0: tensor([215, 146, 102, 165, 108, 131, 125, 80, 114, 70, 188, 177])
1: tensor([102, 143, 134, 117, 148, 103, 144, 147, 91, 121, 149, 136])
2: tensor([118, 133, 158, 108, 64, 166, 78, 115, 129, 97, 83, 112])
3: tensor([186, 93, 80, 153, 129, 95, 236, 71, 117, 124, 146, 149])
4: tensor([63, 146, 170, 155, 100, 158, 50, 159, 134, 119, 106, 109])
5: tensor([165, 105, 83, 125, 135, 136, 170, 97, 156, 156, 143, 132])
6: tensor([66, 159, 168, 113, 85, 141, 88, 169, 146, 137, 128, 98])
7: tensor([211, 96, 78, 113, 160, 97, 204, 101, 129, 145, 132, 154])
8: tensor([64, 113, 105, 117, 125, 140, 168, 115, 94, 147, 83, 82])
9: tensor([227, 99, 73, 116, 79, 115, 211, 25, 133, 83, 135, 151])
10: tensor([55, 160, 135, 146, 167, 121, 133, 191, 126, 175, 169, 99])
11: tensor([183, 131, 100, 156, 152, 120, 113, 91, 158, 129, 192, 181])

tensor([70, 138, 115, 145, 174, 139, 78, 154, 160, 194, 167, 121]) 10 6 1
tensor([69, 142, 169, 109, 122, 138, 114, 173, 109, 137, 112, 103]) 6 4 1
tensor([16, 138, 161, 135, 183, 101, 85, 201, 154, 189, 166, 117]) 10 6 4
tensor([112, 141, 100, 141, 164, 128, 113, 130, 102, 146, 161, 136]) 1 10 5
tensor([188, 120, 93, 100, 143, 132, 150, 94, 126, 121, 120, 140]) 5 7 11
tensor([115, 159, 109, 116, 160, 114, 128, 125, 109, 120, 191, 133]) 1 11 10
tensor([144, 117, 87, 140, 163, 125, 151, 104, 112, 150, 161, 125]) 5 1 11
tensor([61, 142, 155, 119, 117, 151, 89, 181, 151, 169, 143, 80]) 6 10 4
tensor([104, 131, 139, 168, 188, 104, 123, 173, 88, 134, 130, 129]) 1 10 8
tensor([119, 146, 161, 167, 108, 155, 63, 146, 128, 122, 134, 114]) 4 6 2
tensor([117, 133, 124, 140, 168, 135, 90, 175, 164, 189, 143, 109]) 10 6 1
tensor([61, 164, 143, 85, 118, 168, 88, 167, 112, 131, 118, 108]) 6 4 2
tensor([209, 90, 120, 159, 168, 94, 195, 133, 102, 133, 122, 130]) 7 3 5
tensor([178, 115, 116, 118, 122, 109, 144, 83, 154, 109, 121, 160]) 5 11 7
tensor([236, 144, 92, 76, 90, 144, 177, 76, 114, 82, 157, 152]) 9 0 7
tensor([100, 121, 150, 135, 73, 143, 115, 98, 124, 100, 81, 114]) 2 4 6
tensor([186, 126, 137, 144, 106, 112, 136, 114, 108, 85, 108, 143]) 0 1 5
